Look-ups in named tables: a row name and a column name give one cell, copied from the table.

pufoze =
	mar	mudo	tudub	narire
vevosob	48	105	65	174
nuv	24	156	49	155
vot	81	148	9	153
duba	99	83	55	71
zak	125	68	18	57
pani	118	165	111	183
pobuse	130	180	138	164
kog	166	106	11	149
sir	44	99	105	226
kisife	164	88	143	121

narire of vevosob is 174
mar of pobuse is 130
tudub of sir is 105
narire of sir is 226
mar of vevosob is 48
narire of vot is 153
mar of pani is 118
mar of nuv is 24
mudo of kog is 106
narire of nuv is 155
mar of kog is 166
narire of duba is 71
tudub of kisife is 143
tudub of nuv is 49
mar of sir is 44
mudo of nuv is 156
mudo of duba is 83
mudo of vot is 148
Which row has the largest narire? sir

muribip =
,runugig,rud,puf,bib,giru,kuvelag,fasoro
palepuv,-10.7,3.1,-21.7,8.0,-6.4,-14.8,-4.6
papilib,8.6,8.8,-19.2,-5.3,2.1,4.0,-30.3
zet,33.8,-43.0,-39.9,10.7,6.8,-34.0,0.2
vubemo,-51.9,-4.2,10.6,2.9,-26.0,-24.2,30.9
seforuf,-69.4,-8.3,-29.3,-40.7,-17.0,2.6,35.0
fopomiz,22.6,-29.2,-24.7,-12.5,5.0,-8.0,-13.0
gamume,-95.8,4.4,8.9,-3.4,-38.2,-25.9,57.2
ruk,-25.2,14.4,-51.4,-91.8,12.5,66.8,-38.4

fopomiz, rud: -29.2
palepuv, puf: -21.7
ruk, puf: -51.4
seforuf, bib: -40.7
zet, puf: -39.9
gamume, puf: 8.9
seforuf, puf: -29.3
zet, kuvelag: -34.0
gamume, bib: -3.4
Row with the largest giru: ruk

viso:
|  | vumuve | nusud | gebus | muped |
|---|---|---|---|---|
| vutusiv | 179 | 134 | 34 | 172 |
| kap | 115 | 154 | 51 | 94 |
| megad | 38 | 123 | 147 | 170 |
| zub | 111 | 135 | 168 | 75 |
| vup | 157 | 55 | 179 | 96 |
| gam | 218 | 174 | 143 | 128 |

What is the vumuve of kap in viso? 115
What is the vumuve of zub in viso? 111
What is the muped of zub in viso? 75
What is the gebus of zub in viso? 168
What is the muped of vup in viso? 96
What is the vumuve of vup in viso? 157
What is the gebus of vutusiv in viso? 34
What is the muped of gam in viso? 128
What is the muped of vutusiv in viso? 172
What is the nusud of gam in viso? 174
What is the vumuve of gam in viso? 218
Row with the largest vumuve: gam

Table reg
	sategif	gututad	segizoz	gira	zaluku	gof	zoz	zul	binise
lefete	103	144	133	94	67	150	160	175	71
dizub	145	77	85	65	136	99	97	101	179
dubi	106	81	161	93	64	78	137	68	147
vodat	123	167	92	54	168	97	134	61	107
von	55	86	76	166	162	208	80	176	123
naf	153	127	44	59	114	87	76	114	130
fil	34	126	162	76	92	141	152	133	172

zaluku of von: 162
segizoz of lefete: 133
gututad of von: 86
zoz of vodat: 134
sategif of von: 55
gira of vodat: 54
zoz of fil: 152
segizoz of fil: 162
segizoz of dubi: 161
gira of fil: 76
binise of lefete: 71
segizoz of von: 76

nugefo.tsv
	vanore	kebev	dum
fel	205	205	56
tun	73	73	164
tel	176	176	83
figade	181	181	174
misisev	89	89	249
bugon	179	179	205
dusevu	64	64	176
zuvufi	178	178	138
zup	49	49	137
ginu	246	246	50
keride	241	241	169
tuvaza	234	234	93
sizuzos	105	105	200

dusevu, kebev => 64
zuvufi, dum => 138
sizuzos, kebev => 105
sizuzos, dum => 200
dusevu, dum => 176
fel, dum => 56
zup, kebev => 49
zup, dum => 137
ginu, kebev => 246
tel, kebev => 176
keride, kebev => 241
bugon, kebev => 179
ginu, vanore => 246
misisev, kebev => 89
figade, kebev => 181
bugon, vanore => 179
misisev, vanore => 89
zuvufi, vanore => 178
tuvaza, kebev => 234
Row with the largest kebev: ginu

remud:
|  | nof | diboziz | fif | zuvo | dap | pifofa | vafazan | vapuz | delumu |
|---|---|---|---|---|---|---|---|---|---|
| fem | 8 | 116 | 148 | 77 | 47 | 53 | 107 | 110 | 50 |
| bosob | 47 | 99 | 75 | 100 | 32 | 74 | 106 | 195 | 72 |
| zipom | 7 | 118 | 159 | 75 | 53 | 56 | 113 | 100 | 57 |

What is the pifofa of bosob in remud?
74
What is the vapuz of zipom in remud?
100
What is the dap of bosob in remud?
32
What is the zuvo of zipom in remud?
75
What is the diboziz of fem in remud?
116
What is the vafazan of zipom in remud?
113
What is the delumu of zipom in remud?
57
What is the pifofa of zipom in remud?
56
What is the fif of fem in remud?
148
What is the zuvo of fem in remud?
77
What is the nof of bosob in remud?
47
Row with the largest vafazan: zipom

sibos:
cols = pame, sesazu, genitu
kibonag: [375, 526, 438]
fize: [556, 956, 281]
ronu: [330, 539, 478]
kipas: [722, 664, 315]
zodam: [467, 163, 319]
gurabok: [495, 339, 435]
lib: [362, 310, 194]
bapi: [367, 361, 241]
lukasot: [391, 346, 233]
tibod: [236, 382, 216]

What is the genitu of lib in sibos? 194
What is the pame of fize in sibos? 556
What is the sesazu of ronu in sibos? 539
What is the genitu of bapi in sibos? 241
What is the pame of lib in sibos? 362
What is the sesazu of bapi in sibos? 361
What is the sesazu of lukasot in sibos? 346
What is the pame of bapi in sibos? 367
What is the pame of tibod in sibos? 236
What is the genitu of ronu in sibos? 478
What is the pame of ronu in sibos? 330
What is the pame of gurabok in sibos? 495
What is the genitu of gurabok in sibos? 435
Which row has the largest sesazu? fize

bobol:
,vumu,retavu,sen,nosizu,domize,tif,kegoz,vab,vizabu,rulisef
kareke,16.87,18.62,28.17,25.35,51.98,32.17,59.84,63.18,18.82,24.51
lig,40.17,38.59,25.30,36.62,60.05,31.08,58.43,10.22,60.94,18.51
letodo,56.28,14.54,4.00,23.17,44.19,47.97,27.79,74.19,34.72,12.58
gev,8.91,27.43,18.95,38.51,46.01,43.76,44.72,56.05,35.33,30.04
mukugul,52.35,21.81,48.66,24.00,37.27,38.57,11.62,48.00,49.27,9.63
nileti,33.65,43.29,11.64,33.31,30.30,36.31,38.49,50.81,17.56,70.46
zozi,41.54,32.93,18.19,36.44,49.09,43.41,68.77,15.41,68.78,20.59
miro,51.21,29.33,4.03,19.40,44.19,34.82,34.92,82.72,42.11,12.18
ded,26.75,34.31,37.15,64.05,41.60,38.46,6.51,65.72,20.77,42.88
rugipig,40.28,30.67,14.49,47.92,50.37,31.07,62.55,35.14,22.20,55.64

nileti, vumu: 33.65
rugipig, vumu: 40.28
zozi, vumu: 41.54
ded, vumu: 26.75
kareke, vumu: 16.87
kareke, sen: 28.17
rugipig, sen: 14.49
mukugul, nosizu: 24.00
nileti, vizabu: 17.56
mukugul, sen: 48.66
ded, tif: 38.46
zozi, retavu: 32.93
gev, vumu: 8.91
rugipig, nosizu: 47.92
mukugul, vab: 48.00
gev, nosizu: 38.51
lig, retavu: 38.59

Table zav
,rar,lir,ded,seg,vap
vora,1929,7645,1837,8467,2125
ket,2743,6454,3930,6540,4601
zatepaz,3274,6889,3977,7269,2786
fite,3541,4336,3999,1251,3036
dukuva,1580,1937,4008,5719,5288
mesidam,2256,2593,4115,7782,5775
livod,3110,7155,3778,5525,2679
rifubus,5600,441,3860,2989,4750
keb,7907,6934,5130,1679,3732
tarep,6202,3841,6152,5866,6365

vora, rar => 1929
rifubus, rar => 5600
vora, seg => 8467
mesidam, lir => 2593
tarep, seg => 5866
vora, ded => 1837
rifubus, ded => 3860
fite, lir => 4336
keb, lir => 6934
zatepaz, vap => 2786
fite, rar => 3541
ket, rar => 2743
keb, vap => 3732
Row with the largest vap: tarep

vogege:
columns: dak, nugibov, lib, zet, nevat
zekek: [140, 127, 165, 192, 107]
gutuz: [127, 149, 116, 238, 152]
viviv: [128, 135, 133, 201, 163]
kulo: [99, 155, 146, 113, 139]
per: [191, 86, 176, 59, 156]
zag: [218, 171, 132, 130, 105]
tasape: [110, 213, 156, 182, 138]
vuz: [152, 175, 145, 130, 73]
bilo: [145, 101, 172, 81, 140]
zozu: [144, 150, 132, 142, 68]
gebulor: [130, 132, 159, 160, 187]

zet of viviv: 201
lib of zag: 132
lib of gebulor: 159
lib of viviv: 133
nevat of per: 156
nugibov of zekek: 127
lib of gutuz: 116
nugibov of per: 86
lib of zekek: 165
zet of vuz: 130
nugibov of viviv: 135
nugibov of bilo: 101

